M = ((4, 4, 2, 4, 5, 2), (5, 3, 3, 4, 5, 4), (3, 6, 4, 4, 4, 4), (5, 4, 4, 3, 3, 6), (5, 3, 6, 3, 6, 7), (5, 2, 5, 4, 5, 5), (5, 4, 3, 5, 5, 4), (6, 3, 6, 5, 4, 7), (4, 4, 3, 5, 5, 3), (4, 5, 3, 4, 2, 0), (4, 5, 5, 4, 2, 6), (4, 3, 2, 4, 5, 3), (4, 5, 3, 4, 4, 3), (5, 4, 5, 4, 4, 8))
M[0, 0]: 4
M[6, 5]: 4
M[:, 3]: [4, 4, 4, 3, 3, 4, 5, 5, 5, 4, 4, 4, 4, 4]
M[11, 5]: 3
M[0, 3]: 4
M[2]: [3, 6, 4, 4, 4, 4]
M[9, 2]: 3
M[8, 3]: 5
M[7, 5]: 7
M[1, 1]: 3
M[4, 3]: 3
M[5, 5]: 5
M[3, 2]: 4
M[0]: [4, 4, 2, 4, 5, 2]
M[5, 2]: 5
M[12, 2]: 3
M[:, 2]: [2, 3, 4, 4, 6, 5, 3, 6, 3, 3, 5, 2, 3, 5]
M[12, 1]: 5
M[10, 1]: 5
M[4, 5]: 7
M[0, 5]: 2
M[1, 2]: 3
M[11, 1]: 3
M[10, 3]: 4
M[8]: [4, 4, 3, 5, 5, 3]
M[2, 0]: 3
M[:, 4]: [5, 5, 4, 3, 6, 5, 5, 4, 5, 2, 2, 5, 4, 4]
M[11, 0]: 4
M[0, 1]: 4
M[1, 3]: 4
M[8, 1]: 4

x = -35 -51 -34 73 40
x[0] -> -35
x[4] -> 40
x[2] -> -34
x[1] -> -51

arr =
[[ 14 618 146 798 897]
 [247 747 320 622  70]
 [741 149 635 164 480]
 [705  85 708 372 730]
 [ 77 759 845 580 135]
 [149 568 189 117 546]
 [265 448 305 820 185]
 [457 228 359 818 804]]
arr[0,0]	14
arr[-6,0]	741
arr[:, -2]	[798, 622, 164, 372, 580, 117, 820, 818]
arr[1,3]	622
arr[-5,1]	85
arr[-5,3]	372
arr[:, -3]	[146, 320, 635, 708, 845, 189, 305, 359]
arr[-3,-1]	546
arr[1]	[247, 747, 320, 622, 70]
arr[2,3]	164
arr[7,0]	457
arr[-6]	[741, 149, 635, 164, 480]
arr[3,2]	708
arr[5]	[149, 568, 189, 117, 546]
arr[-1,-3]	359
arr[:, 1]	[618, 747, 149, 85, 759, 568, 448, 228]

grid =
-31 36 -31 -4 -10 -9 -72 20 -22 -23 12 10 -46
-23 39 -32 -6 9 -13 -66 0 -28 -33 16 12 -52
-20 62 -13 1 -2 -21 -63 0 -26 -40 1 9 -41
-19 54 -24 4 -4 -13 -73 -11 -37 -37 2 7 -53
-31 55 -20 9 -14 -4 -57 18 -19 -29 16 5 -41
-18 48 -29 -10 -2 -13 -46 -4 -8 -35 17 13 -47
grid[0, 0]	-31
grid[1, 8]	-28
grid[0, 6]	-72
grid[4, 7]	18
grid[0, 10]	12
grid[1, 0]	-23
grid[4, 10]	16
grid[2, 9]	-40
grid[5]	[-18, 48, -29, -10, -2, -13, -46, -4, -8, -35, 17, 13, -47]
grid[:, 2]	[-31, -32, -13, -24, -20, -29]
grid[:, 5]	[-9, -13, -21, -13, -4, -13]
grid[0, 4]	-10
grid[:, 1]	[36, 39, 62, 54, 55, 48]
grid[:, 12]	[-46, -52, -41, -53, -41, -47]
grid[4, 1]	55
grid[2, 10]	1
grid[0, 9]	-23
grid[3, 11]	7
grid[1]	[-23, 39, -32, -6, 9, -13, -66, 0, -28, -33, 16, 12, -52]
grid[:, 9]	[-23, -33, -40, -37, -29, -35]
grid[4]	[-31, 55, -20, 9, -14, -4, -57, 18, -19, -29, 16, 5, -41]
grid[0]	[-31, 36, -31, -4, -10, -9, -72, 20, -22, -23, 12, 10, -46]
grid[1, 11]	12
grid[2, 6]	-63
grid[:, 8]	[-22, -28, -26, -37, -19, -8]
grid[4, 3]	9
grid[0, 12]	-46
